Here are some points:
[ -12  -32  -78   83   16  -17  100   20  -30  -10 -127  127   -6  -55  126   64   13  -22   67  -61   -1   13  -54
  -40  -14   -3  -37   45   22  -35   47    1]
[ 10  11   7 -11   5   1  19  -7  10  -7 -49  42  31 -21  48  20  -7   5  52 -42 -29  13 -36 -18   0  -7 -30  31  -4
   6  31  14]
[ -83   70 -127  127   66 -127  127  115    1   18    9  -21   10   -3  -21    5   46  -17  127 -127  -13   39 -127
  -28   30  -16   56  -48  -19   24  -49  -25]
[  32  -38  -28   42  -23 -103   58   72    4   25   95  -42   24  -28  -20  -66  -31  -24  -59  117  -35  -34   98
    8   32  -38  -94  117   29  -30   71  102]
[   8   14  -46   37   -9   -6   43   14  -16   14   -6   -7  -20    7  -21    4    9    6  -31   35   11   -1   19
   17   47  -16   85  -87   -7    6 -101  -34]
[   1    3  -81   78   13  -20   64   37   12    0   10  -10   -2    7  -24   -4    9  -12  127 -127  -21   34 -101
  -54    3   -5   27  -15   -4    7   -8  -17]
[  -1    7  121 -115  -28   40 -124  -51    4  -24  -73   90   19  -11   84   31  -26   -8  -50   47   19   -9   24
    0  -10    4  -19    8    9    8   12   -3]
[  -7   27 -127  127   33  -74  127   89   11  -29  127 -127  -37   85 -127 -101    0  -26  127 -127  -31   58 -127
  -81    0   -4    5    2    0    2   14   -6]
[  -1   18  101  -50   53   54 -127    7   47  -18  -16   29   80   11   -8    7  -37  -18 -127  127   -1  -24  127
  106  -20  110   72  -92   16   40  -64  -24]
[   6    3   36  -38   -6   22  -32  -14    9   -6   21  -29   -4    5  -29   -4   -1   -9  109 -104   -8   38  -90
  -29    1    9  -78   77   12  -35   77   45]
[  -6    8 -114  115    6  -25  105   31    1   -8   76  -76   -7   22  -81  -32    1  -11  127 -127    1   26 -101
  -34    0   -5   40  -34   -1   12  -16  -12]
[  15   -5  104 -115  -32   36 -123  -32   -3   -3   10    0    2    0   -2    1   -7   -6  -81   51   -5  -33   47
   12   15   16  111 -127 -100   93 -127  -36]
[-16  -1 -13  -3  -1   0  35  12   6   4 -40  34   5 -21  30  13   6   9  67 -47  -3  14 -48 -17  -3   9 -41  51   3
 -16  51  25]
[ -13   -4 -118  114   -7  -16  127   19   -9   19  -54   46    9  -12   44   13   22   -6  127 -126  -11   44 -110
  -36    9   23  -55   51   10  -27   62   28]
[-22   1 -29  50   0   1  48  40 -15   0   5 -34  -2  16  11   1  12 -18 -33  36  -9  19   7 -25  14 -10 -29  28  26
  -2   0 -22]
[  9 -11  86 -86   2  29 -79 -26   7  -2  26 -32  -6   0 -23 -14 -10   8 -13  18  20  -4   9  -4   9   8  25 -10  17
   6 -11 -12]
[   3  -16   46  -31  -11   24  -16   -5   11   -6 -100  112   37  -31  117   33  -12   -9  -37   35  -30  -15   35
    5   -8  -11  127 -127  -43   69 -127  -77]
[   4   -9    6   -7    3    0    4   -7   -4   11  -47   46   -4  -10   31   11    9    0  127 -116   -8   40 -108
  -36    2   -1  -37   46   16  -13   46   23]
[ 11  -7 -10  22 -30  10   8  15  -8   9 -11   0 -22  11  -2 -12 -10   6 -25  44   4  -8  14  15   6   7 -12  14  33
  -4  -4  18]
[  7  -9  40 -38  -9  13 -50 -28  -6  13 -76  78  15 -27  67  26   3   2  76 -67  12  13 -60   1  16  -3 -41  39   1
 -16  44  18]
[ -20  -83   -8  -21   80   42   32   24   -8    8   19  -85    1   19  -90  -48  -56   -2 -108  127   70  -89  127
   61  -20    2 -122   89  -28   -4  124  102]
[ 22  -4  71 -79  -7  22 -73 -40   1   3  43 -46  -5   6 -46 -15  -5  -4 -28  33  -3   0  21  12  16   3  14  -9  12
  19  -9   4]
[ -4   2 -32  -1  24 -38  41  12   7   6  40 -20 -47   4 -65 -22 -35 -29 -28  81  23 -22  64   0 -34  12  -8  33  13
   3  25 -13]
[ -6  -1 -97 114  19 -20 106  43   1   2 -16  22   1  -5  10   7  15 -12  81 -98  -5  20 -72 -33   1   5  51 -53   0
  22 -50  -5]
[  -5  -18   28  -38   -8  -16   -9  -14  -14  -24   19  -39    0   -2  -25  -10    0   19  -28   36   20  -12   57
   38  -21   12 -103  108    4  -28  118   64]
[   7   -6   21  -20    3   15  -20   -4    1  -12  -19   16   -6   -5    7   -5    9   14  105 -107   -8   38 -100
  -33   -4   12  -49   59   11  -21   55   24]
[   1    5   -4   -1   -9   -5   12    1  -11   -1  -30   33  -12  -15   26    5    7   -7  100 -111   -2   23  -91
  -29    0   16  -31   38    8   -6   36    4]
[ -12    5  -40   43    2  -14   47    6  -10   12  -49   49    9  -23   45   10   18  -21  127 -127  -14   49 -127
  -39   11  -14   24  -12    0    8  -15    0]
[  7  -5  13 -27  -5   6 -19  -6 -10  -2 -54  50  -1 -18  48  18   2  -4 104 -99 -10  13 -89 -26  -5   6 -37  38  20
 -16  45  13]
[ -18    2  -71   32  -35  -37   12    6   25  -19  127 -119    7   55 -127  -16   12   18    5    7    8   12  -10
    8  -56   17 -127  127   42  -88  127   76]
[   2   -2   -8    2   -7    0    6    3    0   -6   39  -43   -9    7  -51  -22   18   -8  117 -118   -2   34 -114
  -33   -6   -4  -63   67    9  -13   65   23]
[  -6    5  -67   73    5  -20   63   11    9   -5   89 -108  -11   36 -107  -22   10   -2   62  -77  -13   19  -68
  -17    4    4    7   -1   -7   -2    7    5]
[  1   4 -31  44   6 -12  33  11   3  -3  72 -79 -16  29 -72 -27  -5 -11  58 -69 -14  20 -53 -20   0  -2  21 -18 -15
  15 -29   1]
[ -4  16 -92  99  -2 -15  95  36   3  -4  50 -52  -5  13 -56 -14   6  -5  79 -85   6  13 -68 -22   0   0  23 -28   9
  -1 -14  -8]
[ 15 -10  54 -42  -8  11 -53 -18   5   0  29 -36  -5   9 -40  -9  -4  -4  97 -94 -10  31 -74 -28   5  12 -76  74  19
 -29  73  32]
[   8  -10   39  -34   -2   10  -46   13   21    4  -51   47   21  -48   46   28  -18   -5  -88  122   16  -14   81
   31   15    2  127 -127  -71   89 -127 -117]
[  34    4  126 -109  -17   56  -92  -35    0   17  -87  122  -15  -67   78   54   -4   11  -42   46   19   17   30
    0  -27  -22  -50   55  -23  -12   60   -9]
[ -12  -33  116 -110  -28   37 -127  -44   30   38 -113  127   30  -40  127   25  -20   10 -127  109  -11  -31   74
   64   -5  -17  127 -127 -112  127 -127  -71]
[  1  11 -77  74  -7 -39  69  40   3  10  25 -30   5  20 -25  -8 -20  -5  62 -40  -5   5 -25 -34  -6   5 -24  32   9
   0  38  24]
[  -7    4  -75   80    6  -21   74   24   15   -3  105 -113  -13   39 -104  -30   15  -13  104 -108   -8   40  -88
  -33    4    0  -34   43    8  -14   41   18]
[ -13  127   29  113  -81  -28   48   16    0   34  127 -127  -84   97 -127 -109 -127    5 -122   54   48  -47  126
  127  -41   45 -127  127  -25 -127  127  127]
[  15  -43   46  -26   -5   28  -59    7  -38    9 -127  127  -17  -77  127   84  -23  -20   -2   30  -10    5  -32
   15   12   21   22  -20   -6   -8   27   -1]
[  7 -15 -43  31  15 -12  43  14 -10 -18  12 -15  -7   8  -8  -4   6   8  48 -48   7   7 -34 -30 -17  -6  -4  18  -7
  -1  22  -7]
10 more points follow, each with its number after it:
[-11 -12  63 -56   1  18 -73 -16  26  -7 -16  31  -8 -14  20  28  11   8 -79  43  27  10  47  33 -19  -3  21  -6  23
  22   4 -33] 0
[ -4  -3 -14   8   3  -1  14   6 -12   4 -48  41   0 -14  34  17   6  -4  76 -73  -1  30 -62 -25   0   9  26 -30   3
  17 -25 -12] 1
[  11    6   58  -48  -14   29  -83  -13    1   -3  -43   40   12  -12   23   13    3  -13  -38   37   -7   -2   38
    9  -25   12   93 -113  -36   51  -84  -30] 2
[   5  -22  127 -127  -32   70 -127  -74  -19   21  -25   21    3   -9   29   15   27    6 -127  127    5  -59  127
   58   24   -1  104 -127  -67   57 -126  -46] 3
[ -2  -3   5   4 -10  -4  -3  10   3   0 -66  45  -2 -20  42  28   0   0  45 -13   7  13 -25  -7  -4   8 -27  36   7
 -24  36  21] 4
[ -56   20 -127  127   16  -79  127   44   96  -23  127 -127  -30  127 -127  -93   36  -18  126 -107  -14   58  -91
  -24  -50   17 -127  127   30  -92  127   76] 5
[  11    6   13   12   -9   -7  -26  -31    0   -5  -73   85   26  -53   84   -6   -3   -4  -15   14  -26   -7    5
   18   21    5  127 -127  -84   66 -127   -6] 6
[-127  -68 -127   84  127   -1   41   12   -4   30 -127  127   65  -41   72   94 -106  -28  -54  127    7   -3   74
   88 -107   44 -115   47  -31   40   33  127] 7
[  0   8  28 -15   1  21 -28  -4 -10  -1 -81  69  12 -37  63  26  12   4  47 -53 -17  18 -39 -13 -16   0 -22  27  10
  -8  50  11] 8
[ -9   5 -19  35 -10   3  28  13   6   0 -12  18  -3 -14  -3  -9   1  -7 -12  18  10 -18   8   6  33 -45  82 -70  30
  16 -96 -40] 9
Which two of these numbered points are nearest to each point below, ignoring the 2 directions in which the first points spread most? Their numbers follow each, nearest first.
[ -63   12 -127  127   11  -98  127   58   82  -36  127 -127  -21  127 -127 -117   40   -6  127 -109   -4   54 -108
  -44  -64   18 -127  127   34 -106  127   98] > 5 0
[   7    7  -18   21    2  -15   34   11  -25   11 -115  120   13  -46  117   35    2    5   92  -84   -9   32  -64
  -26   18   -8   46  -25   -7   11  -30  -25] > 4 1
[  15    9  116  -95  -21   66 -122  -27  -21  -28  -56   60    7  -24   34   18  -26    0   -1   15   20  -11   11
    6   -9   28 -103   78   27  -22   92   33] > 8 4
[  -1   15  -55   42  -13  -16   80   38   -6   15  -40   51    3   -2   34    1   -4    4  -55   66   12   -7   42
   46   15  -29  127 -127   27   17 -127  -81] > 9 6
[   1    8  -89   87   10  -27   81   26    1   -3   38  -43   -7   17  -49  -15    6  -22  127 -127  -13   35 -119
  -54    3   -2   28  -18    6    5   -8  -14] > 2 1
[ -60  -72 -127  127   11  -27   77   70   67   86 -127   50    6   65   94   51   40   24  -41   92   35   98   43
   -9   13   73 -127   52  -93  -80  127  117] > 7 4
[ -32    9  -98   84   12  -38  100   16   83  -26  127 -127   -6  127 -127  -77   15  -16   58  -14    5   28  -41
    0  -14   17 -127  127    6  -70  127   57] > 5 0
[-111    3 -118   96   18 -127   91   -1   49 -127  127  -80  -71   36  -68 -112   57   63  -48   81   20  -46    4
  127  -62  -37 -127  127  -87  -89  127   54] > 5 6
[ -13    9 -127  127   19  -51  127   40   10  -10  108 -114  -16   34 -108  -32    6  -13  127 -127  -24   39 -126
  -31    5   -7   -9   10   -2   -1   16   15] > 2 3
[   6  -21   82  -84  -11   19  -76  -24   -8  -19 -100  116   30  -31  105   61  -18   -1  -28   29   -5    0    0
   -2   -3    7   86  -84  -23   34  -76  -41] > 1 0
[ -18  -26  -85   83   20  -29   80   23    3  -17  127  -94  -36   68 -127  -21   28  -18   -6  -11  -10   26    9
  -14  -20    6 -127  120   20  -52  119   33] > 0 1
[   6   -5   10  -19    0    5   -4  -10  -16    9  -58   50    7  -12   45    3   10    3   96 -101  -10   35  -83
  -30    2   -1  -60   67   20  -32   64   29] > 8 4
[ -4 -17 -11  13  16   2  20  16  -5  -2   7 -29   3   1 -25  -7  -1   8   5   5  -1  -2  -4 -26   0 -10  42 -35 -14
  33 -20 -12] > 2 1
[ -8  -5 -37  36   4  -4  52  13  -3  15 -11  10  -3   5   2   9  22   5  95 -90  -5  24 -99 -31  15  -7   5   6   1
  -6   0   1] > 1 0
[ -23    9  -84   88   31  -32   82   13   13  -10  127 -127  -48   59 -127  -59   17    4  -13   29   11   10   39
  -32   -7    5 -126  127   32  -47  127   68] > 0 1
[ 15  -6  53 -54  -2  13 -43 -28   3   1 -61  58 -14 -29  71  -3   1  12  68 -59   3  29 -56 -28 -13   8 -54  73   7
 -23  59  31] > 8 4
[   9   41  -54  -37   15   -8  -67   41   49  -54   12  -13   -9   73   -5  115  -73  -15 -127  127   45  -68  127
   99  -41   -1  -99   64   11  -75  127  102] > 4 8
[ 13  -7   8   0   1   4 -10   2   2 -15 -31  40   3 -23  14  16 -17  13  21 -21 -11   3 -15 -13   3   7  22 -15 -16
  26  -9   2] > 1 0
[ -58   51 -127  127   73 -127  127  127    9   -8  121 -127  -24   53 -127  -36   30  -29  127 -127  -35   58 -127
  -62   14   -9   -2   10  -10    4   16    2] > 2 9
[ -1   0   2  -1   9   7   2 -12   0   9 -96  92   2 -22  95  45  -6  -1  58 -63 -13   8 -57 -25   5  -9  98 -90 -12
  33 -83 -43] > 1 2
[   2   12  127 -127  -32   92 -127  -53    1   10  -83  110    7  -17  109   12  -15   16  -68   75   19  -48   73
    3   -8   43   67  -99  -21   55  -85   -6] > 1 2
[ -34   50   17  -34    9   13  107  -17  -54   22 -127  127   15 -127  127  107   20   -5 -127  127   39  -50  127
   52  -84  -64  127 -127   20  -96 -127  -96] > 9 6
[  12   13  127 -125    2   43 -127  -58   18  -17 -113  116  -19  -60   90   42  -17    7  -15   20    0   11   21
    8   -2  -30 -117  108  -21  -68  112   54] > 8 4
[  39  -31  -47   41   10    8  -19   -4   18    6 -101   66  -44  -18   67  115   56   22 -127  127  -15  -78  127
  -25    3   25  127 -127   10   17 -127 -116] > 9 2
[   5    3  -92   85   15  -26   76   32    3   -2  127 -127  -19   46 -127  -48   -3   -8  127 -127  -27   40 -104
  -46   -6   -1   -3   10    3    5   19    1] > 2 3
[ -29   48 -127  127  -30  -86  127  127   35   -3   77  -72    6   61  -86  -13    5   -9   10    5   39  -19  -36
  -15  -12    2   28  -30   75   10  -11  -28] > 9 2
[  17   -4   44  -37   -6   13  -37   -7   26   16   34  -31   18    8  -21  -12    8  -13   35  -35    0   12  -22
  -26  -12   20 -125  118   13  -61  127   48] > 8 4
[  -1   -2   -3   -5   -3    5    3   -5   54  -27  127 -127  -16  112 -127  -89   17   -7   91  -86    3   24  -71
  -12   -6    9 -105  100   18  -35   96   44] > 5 0
[   2    1   15  -15   -6   12  -11   -3   19  -19  127 -127  -13   44 -127  -54    4  -14   44  -47   -3    6  -39
  -16   24  -38  127 -127   -3   40 -126  -62] > 3 2
[ 16  -7 -90  58   6 -26  96  39 -62 -15 -18  13 -12 -28   3  28 -17 -28   5   8  18  13  35 -14  -5 -28 -82  75  20
 -25  71  47] > 4 1
[  11   -8  127 -127  -42   45 -127  -49   13  -10  127 -127  -59   54 -127  -66   -8    0  -30   13   -9   -7    8
    4   13  -18  127 -127 -127   90 -127 -110] > 3 2
[-23  -2   1  -6   1  14   2  -8 -13  24 -83  72   6 -23  78  17   7  -5  62 -66 -15   6 -57 -25  21 -14  79 -65   1
  21 -63 -25] > 1 0
[  0 -12  13  -1  -2   6 -12   5  -2   1  52 -52  -5   8 -54 -16   4  -6  50 -55   5  16 -53  -7  17  -9  34 -14   4
  12 -21   1] > 2 3
[  25  -15   25  -19  -26  -25  -14  -18    9  -16   48  -59    0   49    0  -21  -26    6 -117  117   34  -59  125
   58   22    3   47   -9   28   39  -50  -23] > 9 2
[  -7   12  -78   81   10  -22   93   26    1   -1   42  -36   -8   14  -48  -15   12  -14  121 -120  -15   24 -104
  -39   11  -21   83  -74   -9   26  -62  -34] > 2 3
[  25    7   72  -60  -39   18  -74  -22   -8  -14   29  -37    5   -6  -44  -15  -29    9 -127  127   22  -36  119
   91   -1   18   26  -48  -16  -10  -47  -34] > 2 9
[ -5   8 -73  73  18 -17  88  30  -6   5  59 -79 -11  11 -68 -24  -4   0  -4  12  -6  -2  15  -8  -5 -20  86 -82  -6
  14 -67 -42] > 9 2
[ 18   3  55 -39 -19  10 -34 -17  -6  -5  35 -44  -4  18 -54 -19  -9  15  -9   3   4  -2  21  19  -5 -10  25 -23  12
   5 -24   3] > 2 1
[  26   -5  127 -116  -35   43 -122  -53    3   -6   85  -88  -18   39  -81  -32   -4    2  -96   81   -5  -18   68
   31    4   10   37  -51  -36   41  -42  -32] > 3 2
[  34  -34   78  -17   20   23  -81   21    8   14 -127  120   12  -20  127   50  -19  -13  -94   89   -4    6   53
  -13   20    1   18  -35   24  -26  -28   -1] > 4 8
[   3   -7   61  -63  -11   18  -55  -18   -1   -5  127 -127  -31   42 -127  -54  -12   -9  103 -126  -38   25  -94
  -45   -6  -17  127 -127  -67   54 -127  -89] > 3 2
[ -39   21 -127  127   42 -109  127   92   33  -13  127 -127  -33   86 -127  -82   24  -18  127 -127  -24   69 -127
  -59  -15    7 -127  127   17  -54  126   56] > 5 0
[  14  -15  127 -127    1   40 -127  -56   20    6   47  -34    9   41  -22  -15  -36    5 -127  127   19  -49  117
   14   -7   -8  -11   24   16   -9    0  -21] > 0 1
[  19   26  127 -127  -12   58 -127  -30   12  -10  -52   56   13  -31   29   12  -21   20   28   -1   -9  -21   -8
  -12    3    2 -127  119   22  -50  110   70] > 8 4
[  14   20  115 -114  -47   42 -103  -58    0    5  -63   75    1  -19   82   27   -3   -2  -18   17  -13  -15    9
   -4  -12   -2  -49   50  -24   -6   52   17] > 8 4
[-19  -1 -90  65  14 -10  70  20   3   4  -1  -9   4 -12  -9 -12 -10   7 -49  34   5   1  17   3  33 -22  62 -33  11
  12 -23 -27] > 9 6
[  -4   -9  127 -127    2   48 -127  -44  -12   12  -77   62    6  -25   55   24  -15   20   18  -11    1   -8  -24
   -2   -3    5  -38   34   -2   -1   36    2] > 8 4
[  12    1   93  -83   -9   12  -83  -20  -12  -17  -83   56    6  -12   56   18    9    9   62  -37   -7   21  -47
  -32   -1    7 -109  106   12  -22   98   51] > 8 4
[   5    3  -33   44   13  -21   51    4    4   15  -71   85   27  -26   88   17   -4   -7   81 -113  -27   21  -97
  -15   -1   -8  110 -127  -43   45 -127  -20] > 6 2
[  -9   20   -4   73    1    9   45  -12  -21   21 -127  127   41  -31  127   26  -14    0  -15   48  -14    2   18
   23  -15  -31  127 -127  -79   66 -127  -74] > 6 9
Here are 10 other points, each followed by its number:
[  -9   23   -7  -16  -10   -1    1   10  -39   26 -127  127   46  -43  127   50  -28  -19  -34   58  -19   -7   44
   37    6  -36  127 -127  -50   68 -127 -105] 0
[  68  -28  -20    3   27  -17   29   22    3    5   30   16   33   17  -42   -1   34   14 -127  127   46  -42  127
  127  -42  -24   73   -5   -1   53  -26  -53] 1
[  0   2 -12   6  10  -3  17  -1  12  -1  93 -83  -9  24 -85 -33   6   4 103 -94 -12  44 -75 -36 -10  14 -84  80  15
 -21  82  38] 2
[   3   22 -120  115   19  -46   96   54   -1    9   57  -65   -7    7  -74  -27   -4  -10   76  -58   -2   25  -56
  -38   -4    1   30  -25   -8    6  -14  -25] 3
[ -2  -9  20  -5  -5 -11  -6 -16 -16   6 -56  50  -1 -22  52  28   5  11 100 -80 -12  30 -83 -21  -5   6 -52  60  21
  -8  52  29] 4
[  -2   54   75 -109   -9   74 -121   21   19  -38  118 -127  -19   70 -127  -34  -62   49 -127  127    1 -109  127
  109  -97   26  -62   44   28  -57   41   47] 5
[ -2  39 -76 108   5  -9 102  22 -17  11 -31  13  -3  -7  21  21  -1   3 -21  38  15 -17   9 -12  41 -29  70 -53  35
  17 -52 -26] 6
[  -6   18  103 -126  -29   66 -127  -44  -26   -3 -127  127   63   -1  127   19  -18   23 -123   77    5  -31   62
   25   18  -33  127 -127  -37   54 -127  -51] 7
[  20   -1  101  -88  -21   36 -103  -21   17  -19   29  -30    2   14  -24   -5    4    0   -4  -12    5   12  -22
   23    6    7  -50   53   17  -21   56   34] 8
[ 13   5  64 -63  11  34 -31 -22  -7   3 -36  49  -3 -11  32  24   5   7 -54  41  11 -35  33  31  32  -8  72 -84  25
  35 -77 -11] 9
Which two of these numbered points are nearest to each point below, ignoring the 2 directions in which the first points spread most? Their numbers follow each, nearest first.
[   9    5  127 -115   -6   35 -111  -35   20   12  127 -127  -22   44 -127  -36    0   10   45  -31  -11   18  -23
   -5    2   17 -127  127   26  -67  127   67] > 8 2
[  -1    2  127 -127  -53   63 -127  -56   -2    2   76  -91  -22   30  -92  -24  -15    9   -9  -13  -18    2   -7
    3  -17   15   96 -127  -60   52 -104  -33] > 5 2
[  28  -70    2  -97   16  -19  -67  -36  -28    5   36  -49   41   33   16   11   96   43 -127  127   25   44  127
  116  -51  -32  127 -105  -79   15 -121  -65] > 1 3
[  2   1  18 -17   9   2  -1   9  -8   9 -64  47   5 -23  53  31   1  19  66 -50  -9  22 -53  -5 -13  33 -82  69  15
 -31  64  30] > 4 2
[  -4    8 -127  127    0  -60  127   60    2    3  117 -120  -17   36  -95  -43   -6    0   59  -65  -10   30  -58
  -22    2   15  -38   34   -1    0   39   17] > 3 0
[-123    1   92  -93    5   35  -81  -70  -32  -16  -40   18   50   57    3    7  -81   45 -127  127   40  -87  127
   27  -38   40    7   -4  -48   39  -15  -55] > 7 9
[  31   13   37  -21  -20   23  -19   -3  -11   -9   73  -75  -32   60  -89  -17    8   -7   62   -5    7   25  -63
  -14    1   -5 -127  127   39 -118  127  107] > 8 4
[ -29   -5  -67   59    6  -31   60   -5  -13   -1  -25   20   11  -12   21  -13   24    5  122  -93  -20   42  -84
  -14   -5    7 -127  123   30  -64  121   47] > 4 2
[  -4   96 -127  103  -34  -85   60   78  -66   25  127 -121  -66  109 -127  -40  -17   -6  -28  126  -41  -46   97
  127  -60  -14 -127  127   11 -127  127  127] > 0 6
[ -55  -43   84   28  -36   13   22  -74  -28    7  -90   60   -7  -41  126   63   46   -2 -126  103   -8  -85  113
  -10   70   14   64  -36   68   47  -89  -38] > 6 9
[  15    4   -4   20   17   10    8  -41    0   57 -127  127   27  -84  127   64   30    3 -127  127    1  -73   82
   28    5   -2  127 -127  -57   61 -127 -127] > 6 0
[ -17  -17  -16    7    1  -10   23   -5  -15   33  -82   71   17  -50   61   14   18   12   61 -104   -8   31  -75
  -32  -15    6  -86   90   11  -15   79   53] > 4 2
[   7    4   34  -36    4    8  -27  -11    1   -5    6  -14  -11    0  -11    2    5    2  124 -113   -3   29 -111
  -32    3    3  -72   83   16  -17   77   20] > 8 2
[ -15    4  -58   49   13  -17   66   21   25    1  127 -127   -9   33 -127  -45   28    0   92  -83   -6   44  -70
  -29   -8   -2 -102   95   12  -27  102   42] > 2 8
[ -11   41  -83   83   12  -30  127   22  -75  -30   85 -127   68   16 -127  -32  -60   58  -17   51   70   72   90
  108  -59   48 -127  127   20 -127  127  120] > 0 7
[  32   -2  127 -127    7   45 -127  -63  -25  -23   -4   -2   -3  -11   25    9  -19   39 -127  127   59  -80  127
   80   21  -15   75  -78   55   19  -77  -73] > 9 7
[  1  -7  20 -15   9   8  -8  -8  -1   2   3   2   6  -2 -10   3  -6  -8  83 -74 -17  26 -67 -33   4   4  18  -5  -3
  18  -4 -12] > 2 8
[  20    0   81  -73  -19   24  -73  -20   -4    4   33  -42  -10    6  -34   10  -22   -3    8  -12    4   -9  -17
    1  -11    3 -115  115   24  -37   98   50] > 8 4
[ -10  -40  127 -100   -9   33 -102  -53   11    9 -127  114   -6  -46  127   36   13   14 -104  124   -3  -51   87
   44   15  -17  127 -127   25   31 -127  -66] > 9 7
[  2  -1  18 -38   6  16 -18  -8  -2   7 -87  83  -4 -31  87  39  15   8  66 -73  -9  11 -62 -34  -2 -12 -38  37   1
  -6  35  19] > 4 2
[   2  -13  -66   67   15  -26   81   12  -25   25 -107  127   18  -22  127   38    5   -3   69  -81   -9   15  -69
  -18   27  -13  127 -127  -33   45 -127  -47] > 0 6
[ -4 -16   5  -3  -1   9  16   9   6   9 -55  43   1 -26  56   7  10   2   9 -31  12   1 -32   7   6   3  78 -72  -4
  32 -63 -21] > 9 7
[  4  -8  42 -41   3  14 -35 -22  14   3  63 -90   0  28 -83 -16  -1  17 -22  15   1   5  10   5  -1  17 -36  48   2
   1  44  15] > 2 8
[  14  -60    8  -85  -11   79 -104  -64  -35  -67    7   -2   10   34   26  -19  -10   34 -127  127  -44  -67  127
   84  -22  -60   -2   49  -18   22   55   29] > 7 9
[   7    1  127 -127  -25   67 -127  -56   11    0  101 -103  -12   38 -103  -38  -10   10   35  -35   -8   13  -34
   -6   -7    5  -57   57    9  -13   60   25] > 8 2
[ 13 -12 -16  -4  -7  -2   5   5   3  -7 -59  49  -9 -25  61  22  12   7  82 -61  -3  22 -66 -32  -4  -2 -77  87   6
 -45  77  24] > 4 8
[-16   2 -12  20 -13   1  12  10   8   0 -52  39   0 -19  25  16  -4 -10  69 -60   7  10 -56 -34 -11  -2 -75  82  17
 -26  80  27] > 4 2
[ -4  -2  -6  10 -10 -27  17   6  -9  -4 -50  50  -2 -17  54  16   4   2  67 -59 -12   1 -38 -17  -1   0 -71  65  -8
 -15  73  29] > 4 2
[  22  -10  109 -112  -19   45 -116  -36   25  -13  127 -127  -14   51 -127  -50    1   -4   -4    1    5   -2   -5
   -2   -5    8  -68   72   13  -30   65   27] > 8 2
[  -4    1  -79   83    9  -24   90    2  -25    1 -114   98   15  -44  109   22    1    7  127 -127  -23   53 -127
  -36    6    3  -31   28    1  -12   40   14] > 4 7
[  -5    1  -79   76   34   -9   67   53   -5   -3  127 -127  -11   69 -123 -112   -4    3   -9  -15   -4    1   24
  -19  -11  -15 -127  127   42  -84  127   74] > 7 9
[   9    8  127 -127  -22   48 -127 -109   -9   -3 -118  101    5  -47  101   56  -26   39  -53   85    7   -6   96
   48    3    6  -30   65  -15  -24   39   15] > 4 8
[ -64    3   30   38  -26  -16   39   10    3  -38   59 -121  -38   22 -113  -88  -50   52 -127   80  -29  -59  127
  -60  -88   20 -106  110  -62 -116   91   59] > 7 3
[ -19   13 -127  127   24  -74  127   84   -8    8  -54   44    4    0   32   15    4  -34  127 -127  -14   37 -127
  -53   11  -17   23   -9   19    2    3    2] > 0 6
[ -1   0   4 -22  15  16 -17  -8  -5   2 -87  89  -3 -20  78  18  -2   8  81 -67   9  19 -77 -20 -10   4 -33  32  19
 -17  28  22] > 4 2
[  -3    0   97 -101    1   40  -85  -42   -3    9  -72   83    1  -19   60   28    3   -6   40  -35   -3   11  -43
  -16   -4    0   21  -11    4    8  -15   -7] > 8 2
[  0  10  52 -47   9   2 -59 -29   6   1 -94  92 -50 -30 116  39  12  24 -21  39  -6  -3  62  65   1   6 -75  71  -7
 -45  78  22] > 4 8
[  17   12   45  -42    3    3  -31    5  -25   -6 -126  127   35  -41  127   26   21   46  -45  -11   23   -6   -7
   27   -2   -9   81  -92   -4   17  -78  -16] > 7 9
[  33  -55  -12   -5    4  -18   88  127  -23  -41   37  -60   54  127 -124  -80   86   26   29  -51  127  -22   75
    4 -113  -73 -127  127  -76 -127  127  127] > 7 4
[ -45   -5   40  -13  -24    9   14    8  -12    5 -127  127   49   -8  127   48    1    1  -77   48   32   -2   52
   33   36  -23  127 -127  -75  105 -127 -127] > 0 6
[  42   26  127 -127  -53   55 -127  -81   -4   12   54  -56   -5   31  -75  -32   -2   17 -119  118   24  -58  100
   28   -7    4  -75   83   20  -25  123   29] > 8 2
[   6   -3    7   -4   -5   10   -5    4  -16    2  -69   77   11  -29   52   28    9    1  108 -103    4   28 -101
  -25    2    5  -59   66   16  -29   58   25] > 4 8
[  9   9   3  10  -4  10  10   2  14  -5   3   9   6   1  12  16   1  20   7 -27 -16   2  -8 -13  18   9  43 -50 -10
  33 -49 -13] > 9 3
[ -15   22  -76   82  127  -74  121   46  -94   32  -23   11   55  -23  106  111   26  -37 -127  127   41  -62   81
   45   37  114  -49    2  127  -16  -51   -1] > 6 0
[ 20 -36  51 -53   5  25 -43  -7   1   2 -52  50  14  -1  60  13  14 -10 -55  55  16  15  46   3   3  -8  61 -49   8
  24 -74  -4] > 9 7
[  82    6  102  -94    8   47 -110   -7  -25   44 -127  127   32  -36  127  110  -32   23 -102   89   38    1   72
   40   81  -31  127 -127  -28   66 -127  -57] > 9 7
[  -5   -2  -80  112   11  -33   97   21   -8    8  -87   75    5  -20   78   21   10  -22   96 -100  -17   26 -101
  -26   17  -20   70  -62   -9   30  -65   -5] > 0 6
[ -1 -13 -34  45   0 -13  36 -12 -25   1 -76  85  -8 -29  76  29  15  -7 100 -79  -1  24 -75 -17  12  -4 -28  20   3
   4  28  29] > 4 2
[ -5   2 -24  12   0   6  24   4  -4   9 -39  34 -15 -15  39  10  -2   2  80 -79  11  21 -59 -28  -9   5 -80  75   5
 -25  87  23] > 4 2
[   6  -12  -63   60   -2  -37   83   21   -3    0 -111  127   19  -12  127   48   10    5   41  -52   -8    3  -41
   -3   12    5   84  -84   -4  -15  -86  -30] > 0 6
